Here are some points, each followed by its number:
[ 0.3  0.3 -0.6  0.3 -0.1  0.  -0.2 -0.3 -0.2 -0.1 -0.2 -0.7  0.1  0.1
 -0.1  1.4 -0.5 -0.6  0.2  0.4  0.   0.4 -0.9  0.5  0.2 -0.4 -0.7  0.4
 -0.1  0.4  0.8 -0.3] 0
[ 0.2  0.5  0.6  0.7  0.5  0.  -0.4 -0.5 -0.2  0.1 -0.4  0.   0.6 -0.4
  0.6  0.1 -0.2  0.2 -0.5  0.1  0.   0.3  0.9 -0.4  0.1  0.6  0.1  0.4
  0.1 -0.1 -0.1  0.4] 1
[ 0.3 -1.   0.2 -0.4  1.2  0.2  0.4  0.   0.6 -0.7 -0.8 -0.2 -0.7  0.1
  0.2  0.2  2.  -0.6  0.5  0.2  1.   0.4  0.9 -0.7 -0.4 -0.6 -0.5 -0.5
  0.5  0.2  2.5 -2.2] 2
[ 1.4  2.9  1.1  3.9  1.2 -0.6 -1.8 -0.8  0.3 -1.  -1.6  1.   2.1 -2.1
  0.7  2.6 -1.1 -0.8 -1.2  1.7  1.1 -0.4  1.8 -1.2 -0.7  1.9  0.3  2.2
  1.5  1.1 -0.4  0.9] 3
[-0.1 -0.3  0.  -0.2 -0.2 -0.6 -0.4  1.   0.  -0.5  0.2  0.7 -0.8 -0.5
 -0.8  0.2  0.4  0.   0.4  1.8 -0.4 -0.5  0.  -0.7 -0.2 -0.5 -0.3 -0.3
  0.3 -0.9  1.2  0.1] 4
[-0.7  0.6  0.6  0.5 -0.9 -0.3  0.2  0.5 -0.1 -0.6  0.8  0.2 -0.8  0.3
 -0.6  2.  -0.2  0.   0.4  0.  -0.1 -0.6 -1.3  0.2 -0.6  0.2 -0.3  0.6
  0.  -0.1 -0.4  0.1] 5
[-0.8  1.1 -0.1 -0.1 -1.4  0.9 -0.1  0.1 -0.6  0.8 -0.6 -0.4  0.4 -0.1
 -0.5 -0.8 -2.2  1.4  0.   0.7 -1.6 -1.  -1.5  0.3  0.5  0.7 -1.   0.2
 -1.2 -2.1  0.2  1.3] 6
[-0.4  1.2  0.7 -0.2 -1.   0.5 -0.1  0.9 -0.1 -0.5  0.8  1.4 -0.7 -1.1
  0.   1.4  0.2  0.6  0.5  1.9 -0.9 -0.9  0.1 -0.2 -1.  -0.7 -0.1 -0.6
  0.4 -2.3  0.7  1.4] 7
[-0.1  0.7  0.4  0.   0.   0.5 -0.6  0.4 -0.1 -0.2 -0.8  0.5  0.3 -0.7
  0.  -0.5 -0.6  0.7 -0.2  1.  -0.7 -0.5  1.  -0.9  0.   0.   0.  -0.1
  0.  -1.6  0.7  0.6] 8
[ 0.  -0.5 -0.1 -0.2 -0.1 -0.1  0.2  0.2  0.1 -0.1  0.2  0.2 -0.3  0.1
 -0.2 -0.2  0.1 -0.1  0.2  0.1  0.1 -0.1  0.1 -0.1 -0.1 -0.2  0.1 -0.2
  0.1 -0.1  0.1 -0.2] 9
[ 0.5 -2.8  1.4  1.8  4.6 -3.6 -0.9 -2.7  1.3 -1.1  1.4  2.2 -1.9 -1.4
  1.7  0.7  5.4 -2.2 -1.   0.3  2.1  2.4  5.1 -0.2 -0.5 -0.2  1.6 -0.5
  2.7  3.6  0.2 -0.7] 10
[ 0.3  1.  -1.   0.4 -0.3  0.3 -0.1 -0.2 -0.2  0.  -0.4 -0.9  0.8  0.2
  0.1  1.7 -0.7 -0.6  0.4  0.5 -0.2  0.3 -1.5  0.1 -0.1  0.1 -0.9  0.4
 -0.1  0.3  1.3  0. ] 11
[-1.1 -0.1 -0.1 -1.2 -1.2  2.4  1.2 -0.1  0.3 -1.   1.6 -0.6 -1.2  0.2
  0.1  2.4  0.  -0.2  1.6 -0.5  0.4  0.5 -0.7  0.4 -1.1 -0.3  0.4 -0.8
 -0.1 -1.6  2.3 -0.3] 12
[ 1.7 -1.1 -2.5  0.5 -0.2 -0.9 -0.3 -0.4  0.8  0.3  0.6 -1.2  0.9  0.4
 -0.7 -0.6 -2.6 -2.1  1.   0.1  1.1  1.1 -0.3  0.1  1.1  0.   1.6 -0.6
  0.2  0.1  0.5 -1.2] 13
[ 0.9 -2.   1.6  5.4  0.8 -7.6 -2.4 -0.4  2.3 -0.7  3.   0.2 -1.5  0.1
 -1.4  6.  -1.2 -3.3 -1.   1.9  2.2  0.7 -2.2 -0.2  1.  -0.7  2.4  2.7
  1.5  3.3 -2.1  1.7] 14
[ 0.9  0.7 -1.8 -0.2 -0.5  1.6  0.4  0.  -0.5 -0.6 -0.7  0.   0.6  0.2
 -0.8 -0.9 -0.9  0.   0.6  0.4  0.6 -0.2 -0.7 -0.6 -0.5  0.3 -0.2 -0.5
 -0.4 -0.2  1.7 -2. ] 15
[ 0.7 -1.1 -1.  -0.7 -0.1  0.   0.6  0.8 -0.3 -0.6  0.5  1.3 -0.6  0.3
 -0.8 -0.6  2.  -0.4  0.9  0.3  0.9 -0.2 -0.4  0.2 -1.  -1.5 -0.4 -0.9
  0.4  1.1  0.8 -1.8] 16
[ 3.1 -1.2 -2.3 -0.3 -0.9  0.2 -1.   0.8 -2.2  0.1 -0.6  3.4  1.9 -0.3
 -2.7 -4.8 -1.5 -0.1  0.8  2.9  0.6 -0.5  2.  -2.4  0.7 -1.1  1.8 -3.3
  0.2 -2.1  0.8 -1.9] 17
[ 0.   1.  -0.8 -0.4 -1.1  1.5  0.4  0.  -1.2  0.  -1.  -0.1  0.9  0.5
 -0.7 -0.4 -0.1  0.4  0.2  0.  -0.3 -0.4 -1.5  0.2 -0.1  0.3 -1.3  0.1
 -1.  -0.3  0.8 -0.4] 18
[ 0.7  0.1 -0.6  0.5 -0.2  0.2 -0.4 -0.4 -0.4  0.2 -0.5  0.   0.9  0.
  0.1 -0.2 -0.4 -0.3 -0.1  0.3  0.3  0.3  0.3 -0.2  0.4  0.4  0.1  0.
 -0.3 -0.5  0.6  0. ] 19
[ 0.7  0.2 -0.3  0.7 -0.9  0.1 -0.7 -0.2 -0.4  0.4  0.   1.5  1.5 -0.9
  0.9 -0.9 -0.4 -0.2 -0.1  1.6 -0.6  0.2  1.1 -0.5 -0.2  0.   0.6 -1.
  0.2 -1.3  0.2  1.4] 20
[-1.1  1.7  1.5  0.4  0.9  1.9  0.  -0.8 -0.3 -0.3 -0.7  0.6  0.8 -1.4
  2.4 -0.3 -0.1  1.7 -1.6 -1.1 -0.4 -0.7  2.3 -0.5 -1.   1.6  0.8  0.6
  0.6 -0.7 -1.4  1.5] 21
[ 0.   0.5  0.8  1.   0.2  0.2 -0.3 -0.3 -0.3 -0.4 -0.4  0.2  0.4 -0.4
  0.5  1.1  0.4  0.  -0.3  0.   0.3  0.   0.7 -0.5 -0.1  0.5  0.   0.6
 -0.1 -0.1  0.3 -0.1] 22
[-0.4 -0.5  0.4  0.3 -0.4  0.   0.3  0.5  0.1 -0.5  0.5  0.4 -0.7  0.1
 -0.5 -0.2 -0.1  0.   0.4  0.   0.4 -0.3  0.8 -0.6 -0.2  0.2  0.8 -0.2
  0.4 -0.4 -0.2 -0.3] 23
[ 0.4 -0.5 -0.7  0.1  0.4 -0.5 -0.1  0.3  0.7 -0.4  0.6  0.  -0.2 -0.5
 -0.3  0.3 -0.3 -1.2  0.7  0.9  0.2  0.7  0.5 -0.4  0.1 -0.8  0.3 -0.7
  0.7 -0.5  1.4 -0.4] 24
[ 0.9 -1.8  0.1  0.7  0.2 -3.1 -1.   0.9  0.4  0.4  0.7  0.4 -0.7 -0.2
 -2.5 -2.4 -2.8 -0.4 -0.4  0.8  0.  -0.8  0.7 -1.1  1.8  0.3  1.9 -0.1
 -0.1 -0.4 -2.1  0.5] 25
[ 0.6  1.6 -2.2 -0.5 -0.3  1.5  0.9 -0.1  0.7  0.2 -0.1 -1.8  1.3  0.4
 -0.2 -2.7 -2.8  0.1 -0.2 -2.  -0.3 -0.7 -1.5  1.5 -0.6  2.  -0.3  0.4
  0.5  1.5 -1.9 -0.1] 26
[ 0.4 -0.1  0.2 -0.1 -0.7 -0.4 -0.5 -0.3 -0.5  0.9 -0.4  0.4  0.9  0.8
  0.3 -0.3  0.5  0.2 -0.5  0.3 -0.9  0.3 -0.2  0.2  0.7 -0.2 -0.4 -0.3
 -0.7 -0.3 -0.2  0.9] 27
[ 1.1  0.8 -0.9  0.1  2.2  0.   0.4 -0.5  1.3 -0.3  0.  -1.5  0.6 -0.5
  1.6  0.5  0.2 -0.9 -0.3 -0.9  0.6  1.1  0.8  0.8 -0.7 -0.3 -0.1  0.4
  1.8  1.6  0.5 -0.3] 28
[-0.5 -1.5  0.  -0.2 -0.4 -1.5  0.2  0.2  1.2  0.2  1.9 -0.3 -1.1  0.3
  0.   1.2  0.1 -0.9  0.8 -0.6  0.4  0.  -0.2  0.7  0.  -0.6  0.9 -0.2
  0.7  0.9 -1.1  0.3] 29
[ 0.5  0.3  0.8  1.5  2.6  0.4 -0.2  0.9  1.5 -2.1  0.1 -0.2 -0.6 -1.5
 -0.3 -0.2 -1.3 -0.5 -0.3  0.8  1.2  0.   3.2 -2.7 -0.3  1.3  2.4  0.3
  1.6 -1.6  1.1 -1.5] 30
[-2.5 -0.1  2.2 -1.9 -1.3  0.2  0.6  0.5 -0.9  1.1 -0.2 -0.3 -1.7  0.8
  0.2  1.3  1.9  1.5  0.  -0.6 -2.  -0.5 -1.9  0.7  0.7 -0.6 -1.9  0.7
 -1.3 -0.9 -0.4  1.8] 31
[ 0.1  0.1  0.5  0.5  1.   0.1  0.3  0.1  0.6 -0.6 -0.1  0.  -0.3 -0.6
 -0.2 -0.4 -1.   0.  -0.2  0.1  0.3 -0.2  1.1 -1.2 -0.2  0.8  0.6  0.3
  0.8 -0.7  0.6 -0.7] 32
[-1.9 -0.8  1.1 -0.5 -6.1 -0.5  0.3  0.5 -3.2  2.5 -0.4  0.9 -0.2  2.8
 -2.9  1.6 -1.6  1.5  0.4 -0.2 -1.5 -1.8 -5.   1.1  1.5  0.  -2.   1.
 -5.2 -1.9 -1.7  2.1] 33
[ 2.  -1.  -1.5 -0.1 -2.  -1.6 -0.9 -1.1 -2.5  3.5 -2.7  1.2  2.3  2.4
 -1.4 -4.2  0.5 -0.1 -2.2 -2.3  0.2 -0.9 -2.3  1.3  2.3  0.2 -1.8  0.9
 -3.1  4.2 -3.6 -0.5] 34
[ 0.6  0.  -0.8 -0.1  0.5  0.  -0.1  0.1  0.3  0.  -0.5 -0.2  0.2 -0.1
 -0.5 -1.3 -0.7  0.  -0.1  0.1 -0.1 -0.4  0.2 -0.5  0.2  0.2  0.1  0.
  0.2  0.3  0.3 -0.5] 35
[ 0.7 -2.6 -0.8  0.3  1.2 -2.8 -0.8 -0.9  0.5  1.5 -0.4 -1.6 -0.6  2.
 -0.7 -2.5 -1.  -1.5 -0.2 -1.8  0.3  0.5  0.8 -0.3  3.   0.4  1.   0.5
 -0.7  1.7 -2.  -1.1] 36
[ 0.  -2.1 -0.1  0.   2.4 -1.   1.4 -0.5  0.9 -0.3  1.  -1.6 -1.5  1.4
 -0.6 -0.5  0.8 -1.   0.7 -2.8  1.4  0.9  0.3 -1.9  1.   0.2  0.2  1.8
  0.4  2.8 -0.6 -2.8] 37
[ 0.4  0.2 -0.9  0.4 -0.2  0.3  0.  -0.4  0.4  0.1  0.8  0.2  0.5 -0.4
  0.8  0.3  0.  -0.5  0.2  0.1  0.4  0.6  0.   0.6 -0.7 -0.3  0.6 -0.5
  0.6  0.3  0.2  0.4] 38
[-0.5 -1.5  1.1 -0.1 -0.1 -1.4 -0.1 -0.1 -0.1  1.  -0.1 -0.6 -0.7  1.3
 -1.  -0.7 -0.3  0.  -0.2 -0.9 -0.1  0.  -0.2 -0.7  1.7  0.4  0.3  0.6
 -1.1 -0.2 -0.9 -0.2] 39
[ 0.1  0.2  1.   1.  -0.3 -0.7 -0.6  0.1 -0.2 -0.1  0.   1.8  0.4 -0.8
  0.4  0.  -0.4  0.1 -0.6  0.7  0.4 -0.2  1.3 -0.6 -0.4  0.2  0.6 -0.4
  0.2 -0.9 -0.5  0.9] 40
[-0.4 -0.5  0.5  0.3 -0.4 -0.2  0.1 -0.2 -0.1  0.1  0.4 -0.1 -0.3  0.1
  0.1  0.7  0.6 -0.2  0.  -0.4  0.3  0.2  0.  -0.1  0.2  0.1  0.1  0.3
 -0.4  0.1 -0.3 -0.2] 41
[ 0.1  0.7 -0.2 -0.3  0.1  1.3 -0.1  0.  -0.5  0.  -1.4  0.   1.1 -0.6
  1.2  0.   0.4  0.7 -0.3  0.5 -0.7  0.5  0.5 -0.6  0.   0.1 -0.5 -0.3
  0.  -1.5  1.9  0.1] 42
[ 0.5  0.8 -0.1  0.8  0.  -0.9 -0.7  1.2 -1.2 -0.6 -1.   1.6 -0.1 -0.3
 -2.1 -0.5 -0.4  0.5 -0.6  2.6  0.  -1.7 -0.2 -1.9  0.6 -0.1 -0.9 -0.1
 -0.9 -0.7  1.2 -0.8] 43
[ 0.2  0.  -0.5 -0.2  0.3  0.8  0.8 -0.9 -0.3 -0.2 -0.5 -0.9  0.2  0.9
  0.4 -0.4  0.3 -0.3  0.1 -2.3  1.3  0.3 -0.3  0.3 -0.2  0.6 -0.2  0.3
 -0.3  1.8 -0.2 -1.8] 44
[ 0.1  0.3 -0.2  0.3 -1.   0.5  0.1  0.1 -0.2 -0.3  0.2  0.2  0.1  0.1
 -0.6 -0.4 -1.   0.   0.3  0.3  0.3 -0.3 -0.5 -0.2 -0.4  0.2  0.5 -0.3
 -0.3 -0.7  0.2 -0.2] 45
[-0.6  0.   0.4 -0.1  0.  -0.4  0.   0.4  0.  -0.2  0.2 -0.2 -0.7  0.1
 -0.5  0.5 -0.1  0.5  0.1  0.  -0.2 -0.2 -0.5  0.  -0.1  0.1 -0.2  0.4
 -0.1 -0.2 -0.2  0.2] 46
[-0.1 -0.6  0.4 -0.2 -0.6 -0.1  0.   0.  -0.8  0.5 -0.1  0.6  0.2  0.6
  0.1 -0.7  1.   0.2 -0.2 -0.7  0.2 -0.1  0.   0.2  0.1 -0.1 -0.2 -0.3
 -1.   0.6 -0.8 -0.1] 47
[-0.1 -1.4 -1.  -2.5  1.3 -0.5  0.   1.5  1.6  0.3 -0.3 -1.2 -1.6 -0.7
 -1.4 -2.2 -2.2 -0.5  0.7  2.2 -1.9 -0.1  0.3 -1.3  1.2 -1.2  0.8 -1.1
  1.  -3.6  2.4  0.1] 48
[ 0.1  0.7 -0.5  0.5  0.6 -0.7 -0.6 -0.1  0.6  0.5  0.2 -0.5  0.8 -0.9
  0.9  0.2 -1.6 -0.4 -0.2  0.5 -0.9  0.2  0.2  0.5  0.2  0.   0.4  0.
  1.1  0.2 -1.   1.5] 49
[-0.1  0.4 -0.2 -0.3 -0.1  0.2  0.1 -0.1  0.1  0.4 -0.2 -0.7  0.4  0.1
  0.3 -0.1 -0.5  0.3 -0.2 -0.5 -0.4 -0.1 -0.4  0.2  0.2  0.2 -0.3  0.1
 -0.2  0.2 -0.6  0.4] 50
[ 0.6 -0.4 -1.  -0.7 -0.1  1.1  0.7 -0.1  0.4 -0.3  0.7  0.4  0.  -0.6
  1.6  1.7  1.9 -0.6  1.1  0.5  0.   1.6  0.4  0.5 -1.1 -1.6 -0.1 -1.7
  0.7 -0.8  2.2 -0.2] 51
Which five points above are nearest to each new point by angle? Their numbers follow each, smallest number first.
[-0.1 -0.3  1.3  0.3  2.8 -1.5 -0.7  0.1  0.9 -0.1 -0.3 -0.1 -1.1 -0.7
  0.4 -1.   0.7 -0.5 -1.2 -0.1  0.6 -0.3  2.3 -0.3  0.   0.7  0.8 -0.1
  1.   0.8 -0.2 -0.6] 1 10 28 30 32
[-0.7 -0.3  0.1 -0.8 -2.   0.1  0.4  0.1 -1.1  0.9  0.   0.3  0.2  0.9
 -0.9  0.1 -0.1  0.7  0.1 -0.2 -0.8 -0.7 -1.7  0.5  0.5  0.  -0.8  0.7
 -1.6 -0.5 -0.1  0.5] 6 18 27 31 33
[-0.1 -0.5  0.3  0.4 -0.9 -1.   0.1  0.7  0.2 -0.2  1.6  1.1 -0.6  0.
 -0.3  1.9  0.8 -0.6  0.7  0.7  0.4  0.2 -0.5  0.6 -1.  -0.8  0.7 -0.2
  0.2  0.  -0.3  0.1] 5 7 14 29 41
[ 0.  -1.3 -0.3 -0.7  0.8  0.   0.3  0.2  0.4 -0.2  0.1  0.  -0.8  0.3
 -0.3 -2.1  0.9 -0.3  0.2 -1.2  0.9  0.2  1.2 -0.3  0.2 -0.3  0.7 -0.5
  0.3  0.7 -0.3 -1.4] 2 9 16 36 37
[ 0.4 -0.1 -0.5  0.3 -0.3  0.3  0.2  0.1  0.  -0.4 -0.1  0.2  0.1 -0.1
 -0.3  0.1  0.  -0.2  0.3  0.1  0.5  0.2  0.  -0.2 -0.3  0.   0.2 -0.2
 -0.1  0.   0.7 -0.7] 2 15 16 24 45
[ 0.5 -1.8 -0.4 -0.7  1.  -1.2  0.7  0.5  1.1 -0.4  1.7 -0.9 -1.   0.4
 -0.4 -1.6  0.1 -0.9  0.5 -1.2  1.4  0.6  1.  -0.2  0.2 -0.6  1.4 -0.9
  0.9  0.8 -0.6 -1.4] 9 13 29 36 37
[ 0.8 -0.2 -1.8 -1.2  0.3  1.3  0.5  0.3  0.6 -0.4  0.2 -0.1  0.6  0.4
  0.  -1.9  0.   0.4  0.7 -0.1 -0.3  0.1  0.1  0.3 -0.5 -0.7 -0.1 -1.2
  0.5 -0.2  1.1 -1.1] 9 15 16 17 35
[ 0.   0.5  0.   0.1  0.7 -0.9 -0.3  0.5  0.9 -0.1  0.3  0.2 -0.2 -0.5
 -0.1 -0.4  0.   0.  -0.3  0.  -0.2 -0.9  0.1  0.4 -0.4 -0.1  0.   0.4
  0.8  0.5 -1.5  0.6] 3 14 25 29 49
[-0.3  0.  -0.1 -0.1 -0.6  0.5  0.3  0.1  0.  -0.2  0.3 -0.4 -0.3  0.3
 -0.1  0.7 -0.3 -0.1  0.5  0.   0.1  0.2 -0.5  0.  -0.2  0.1  0.  -0.2
 -0.2 -0.6  0.7 -0.2] 0 5 11 12 45
[-0.5 -0.9  0.3 -1.2  0.9 -0.6  0.3  0.5  0.5 -0.1  0.6  0.2 -1.   0.1
 -0.5 -1.7  0.1 -0.1 -0.2 -0.4  0.  -0.5  0.8 -0.5  0.   0.   0.7 -0.2
  0.8 -0.1 -0.5 -0.4] 9 23 25 37 48
[ 0.5 -0.7 -0.6  0.3 -1.1 -1.  -0.4  0.   0.   1.   0.4  0.3  0.6  0.2
 -0.6 -0.7 -1.  -0.4  0.3  0.4 -0.2  0.  -0.5  0.4  0.7 -0.3  0.3 -0.4
 -0.4  0.  -0.9  0.7] 13 25 27 33 34
[-0.5 -0.5 -0.5 -0.8 -2.1 -0.5  0.5  0.6 -0.6  0.7  0.3 -0.5 -0.5  1.3
 -2.  -1.  -1.6  0.3  1.   0.  -0.2 -1.3 -2.5  0.5  1.   0.4 -0.2  0.3
 -1.5 -0.3 -1.8  0. ] 6 33 34 39 45
[-0.2 -0.9  0.1 -0.2  0.8 -0.7  0.3 -0.3  0.4  0.1  0.1 -1.1 -0.8  1.1
 -0.4  0.2  0.4 -0.4  0.1 -1.5  0.8  0.4 -0.1  0.   0.5  0.3 -0.4  0.6
 -0.2  1.3 -0.5 -1.7] 36 37 39 41 44
[-0.1 -0.3  0.2  0.6 -0.2 -0.5 -0.1 -0.1  0.1 -0.5  0.8  0.4 -0.4  0.
 -0.4  1.6  0.3 -0.6  0.5  0.7  0.5  0.2 -0.2  0.1 -0.4 -0.4  0.1  0.
  0.2  0.3  0.4  0.1] 0 5 14 24 29
[-1.2  1.6 -0.1 -1.1 -2.4  1.5  0.1 -0.6 -0.7  2.2 -0.9 -0.5  1.8  0.7
  2.2 -0.3  0.   1.5  0.1 -0.9 -1.7 -0.3 -1.9  3.   0.1 -0.3 -1.6 -0.3
 -1.4  0.1 -1.9  2.9] 6 27 31 33 50
[ 0.   0.8 -0.3 -0.1  0.   0.2 -0.1  0.4  0.3  0.   0.1  0.3  0.3 -0.6
  0.1 -0.2 -0.3  0.3  0.   0.6 -0.6 -0.4  0.   0.2 -0.5 -0.3 -0.1 -0.1
  0.6 -0.3 -0.1  0.7] 6 7 8 20 49
[-1.2 -0.5  0.2 -1.1 -1.3  0.8  0.8  0.7 -0.4  0.   0.3 -0.1 -1.   0.3
 -0.5  0.   0.8  0.4  0.3 -0.6 -0.8 -0.5 -0.8  0.1  0.  -0.7 -0.8 -0.2
 -0.8 -0.9 -0.1  0.5] 6 12 31 33 46
[ 0.1  1.   0.   0.6 -0.4  0.2 -0.3  0.4 -0.3 -0.3  0.   0.2  0.1 -0.1
 -0.2  0.8 -0.6  0.2 -0.1  0.3 -0.1 -0.6 -0.9  0.2 -0.8  0.5 -0.5  0.6
  0.   0.4 -0.5  0.4] 3 5 6 11 46
[ 0.1  0.2 -0.7 -0.2 -0.4  0.1  0.1  0.3 -0.3  0.1 -0.4 -0.3  0.2  0.3
 -0.8 -0.1 -0.6  0.1  0.1  0.4 -0.3 -0.4 -1.   0.   0.3  0.  -0.5  0.1
 -0.5 -0.2  0.5 -0.3] 6 11 15 18 33
[ 0.2  0.4 -0.4  0.2  0.2 -0.3 -0.2  0.1  0.2  0.4  0.  -0.2  0.4 -0.4
  0.2  0.  -0.8 -0.1 -0.2  0.2 -0.5  0.  -0.1  0.4  0.1 -0.1  0.2 -0.1
  0.3  0.  -0.6  0.8] 20 26 38 49 50
[-0.5 -1.3 -0.7 -1.3 -1.8 -1.3  0.7  2.4 -0.4 -0.3  0.7  1.3 -1.7  1.
 -2.8 -1.2  0.4  0.2  1.2  0.5 -0.1 -1.2 -2.4  0.8  0.  -1.3 -0.3 -0.1
 -0.9  0.7 -0.6 -0.8] 4 9 16 33 46
[-2.  -2.2  1.  -2.2 -3.2 -1.8  0.4  1.4 -0.3  1.1  1.3 -0.6 -2.5  1.4
 -2.2  1.6  0.   0.   0.8  0.9 -1.6 -0.5 -3.3  0.8  1.9 -1.  -0.6 -0.3
 -1.8 -1.9 -0.2  1.2] 5 31 33 39 46
[-0.3  1.2  0.4  0.3 -0.3  0.3 -0.3  0.   0.2 -0.1  0.2  0.5  0.3 -0.9
  1.   1.5  0.2  0.3 -0.2  0.9 -1.   0.3  0.3  0.6 -1.  -0.1 -0.2  0.
  0.6 -0.5  0.3  1.5] 3 7 20 21 49
[ 0.5  0.  -0.6  0.4 -0.3  0.1  0.1 -0.1  0.  -0.3  0.4  0.1  0.6 -0.3
  0.3  0.2 -0.2 -0.4  0.2  0.1  0.4  0.3  0.   0.3 -0.4 -0.1  0.2 -0.3
  0.3  0.1 -0.1  0. ] 13 24 28 38 51
[ 0.5 -0.2 -0.9 -0.1  0.4  1.3  0.9 -0.9  0.1 -0.5  0.3 -0.8  0.1  0.9
  0.6 -0.6 -0.5 -0.4  0.  -2.3  1.5  0.5 -0.2  0.5 -0.3  0.5  0.1  0.1
 -0.1  2.  -0.3 -2. ] 15 26 28 37 44
[ 0.6  0.  -1.4 -1.1  0.3  0.8  0.2  0.4  0.2 -0.2 -0.1  0.1  0.2 -0.2
  0.  -1.6  0.1  0.   0.4  0.2 -0.2 -0.2 -0.1  0.  -0.5 -0.8  0.  -1.2
  0.7 -0.4  1.2 -0.8] 15 16 17 35 48
[ 0.  -0.3 -0.2 -0.2  0.4 -0.1  0.3  0.5  0.4 -0.4  0.7  0.6 -0.6 -0.3
 -0.1 -0.2  0.6 -0.1  0.4  0.   0.5  0.1  0.3 -0.2 -0.8 -0.4  0.4 -0.4
  0.5  0.3  0.  -0.8] 2 9 10 16 23
[ 0.3 -0.1  0.   0.6  0.1 -0.4 -0.4  0.   0.1 -0.5  0.2  0.7  0.2 -0.6
  0.3  0.5  0.3 -0.3  0.   0.6  0.   0.2  0.7 -0.4 -0.4  0.2  0.2 -0.1
  0.5 -0.2  0.5  0.2] 3 10 20 22 40
[-0.4 -1.   0.7  0.6 -1.7 -1.4 -0.5  0.3 -0.6  0.5  0.5  0.8 -0.2  0.3
 -0.7  1.5  0.1 -0.4  0.2  0.9 -0.1  0.  -0.8  0.6  0.5 -0.6  0.1  0.3
 -1.  -0.3 -0.5  1.1] 5 14 27 33 41
[ 0.   2.9  1.2  1.2 -1.6  3.5  0.1 -2.  -0.4  1.   0.5  1.9  3.4 -1.7
  5.4  0.3  0.   1.9 -1.  -1.8  0.1  0.5  2.   2.3 -2.8  1.5  1.1 -0.6
  1.   1.2 -4.9  5.1] 1 20 21 38 49
[ 1.1 -1.1 -0.7  1.2  0.7 -2.2 -0.9  0.3  1.1 -0.4  1.2  0.7 -0.3  0.4
 -0.7 -0.5 -0.4 -1.2  0.3  0.9  0.8  0.3  0.9  0.1 -0.1 -0.7  1.4 -0.4
  1.2  1.3 -0.9 -0.1] 10 13 14 25 29
[ 0.5 -0.5  0.   1.2 -0.5 -0.4 -0.2 -0.6 -0.8  0.  -0.1 -0.6  0.3  0.6
 -0.2  1.2  0.4 -0.8  0.1 -0.1  0.9  0.4 -0.3  0.   0.4  0.4 -0.5  0.5
 -0.5  1.   0.3 -0.6] 0 11 14 41 44
[ 0.4 -0.1 -0.6  0.   0.   0.6  0.5 -0.4  0.  -0.2 -0.1 -0.6  0.3  0.5
  0.2 -0.3  0.1 -0.1  0.  -1.2  0.6  0.2 -0.3  0.3 -0.2  0.3  0.   0.2
 -0.1  1.2 -0.1 -1.1] 15 26 28 37 44
[ 0.4 -0.4 -1.8 -1.  -0.3  1.9  0.9  0.2  0.7 -1.   1.4  0.2  0.  -0.6
  1.5  1.4  2.3 -0.8  2.1  0.4  0.2  1.8 -0.3  1.2 -1.6 -2.3  0.  -2.
  0.8 -0.6  3.2 -1. ] 12 16 24 38 51
[-0.1 -1.7 -0.2 -0.8  0.2 -0.5  0.3  0.8  0.3 -1.2  0.8  0.7 -1.3  0.
 -1.  -1.   0.8 -0.4  0.9  0.   1.   0.   1.1 -0.5 -0.4 -1.1  0.6 -0.7
  0.5 -0.1  0.6 -1.3] 2 9 16 23 24
[-0.7  1.   0.7  1.1 -0.8  1.1  0.3 -0.9 -0.4 -0.4  0.3 -0.7  0.3  0.2
  0.3  2.3 -0.2  0.   0.1 -0.5  0.4  0.1 -0.8  0.3 -0.4  0.9 -0.5  0.8
 -0.4  0.   0.2  0. ] 0 5 11 12 22
[ 0.2  0.1  0.1  0.   0.8 -0.2  0.  -0.2  0.3  0.  -0.5  0.   0.1 -0.5
  0.  -0.6 -0.1  0.1 -0.3 -0.1 -0.3 -0.1  0.7 -0.1 -0.1  0.2  0.4  0.2
  0.3  0.1 -0.3 -0.1] 1 21 30 32 35
[ 0.   0.3  0.2  0.3 -0.2  0.2  0.1 -0.4 -0.1  0.3  0.1  0.2  0.6 -0.2
  0.8 -0.3 -0.1  0.2 -0.3 -0.5  0.   0.2  0.2  0.3 -0.3  0.2  0.4 -0.2
  0.1  0.1 -1.   0.7] 1 21 38 49 50
[ 0.7 -0.2  0.1  0.8 -0.4 -0.7 -0.5 -0.5 -1.   0.9 -1.1  0.   0.6  0.8
 -0.7 -0.8 -0.6  0.  -0.6 -1.  -0.4 -0.2 -0.8  0.   0.8  0.6 -0.6  1.
 -1.5  1.8 -1.4 -0.2] 34 36 39 47 50
[-0.3  1.7  1.  -0.3  1.6  0.2 -0.2 -0.2  0.3  0.3  0.5  0.9  0.4 -1.4
  1.  -1.   1.2  0.5 -0.7 -0.4 -0.4  0.   1.7  0.4 -0.8 -0.2  0.7 -0.4
  1.1  0.1 -1.1  1.3] 1 10 21 40 49
[-1.  -0.3  0.  -0.8 -2.2 -0.4  0.   0.9 -0.9 -0.1  0.1  0.7 -0.5  0.5
 -1.5 -0.3 -0.7  0.5  0.6  1.1 -1.1 -1.4 -1.3 -0.1  0.2 -0.4 -0.2 -0.5
 -1.  -1.9 -0.1  1. ] 4 6 7 33 45
[ 0.4 -0.6 -1.7 -2.3  1.2 -0.5  0.  -0.7  0.9  1.3  0.2 -1.6  0.9  0.2
  1.4 -3.6 -0.1 -0.1 -0.6 -1.9 -0.8  1.2  0.9  1.   1.1 -0.8  0.6 -0.3
  0.5  0.4 -1.7  1.2] 26 34 36 49 50
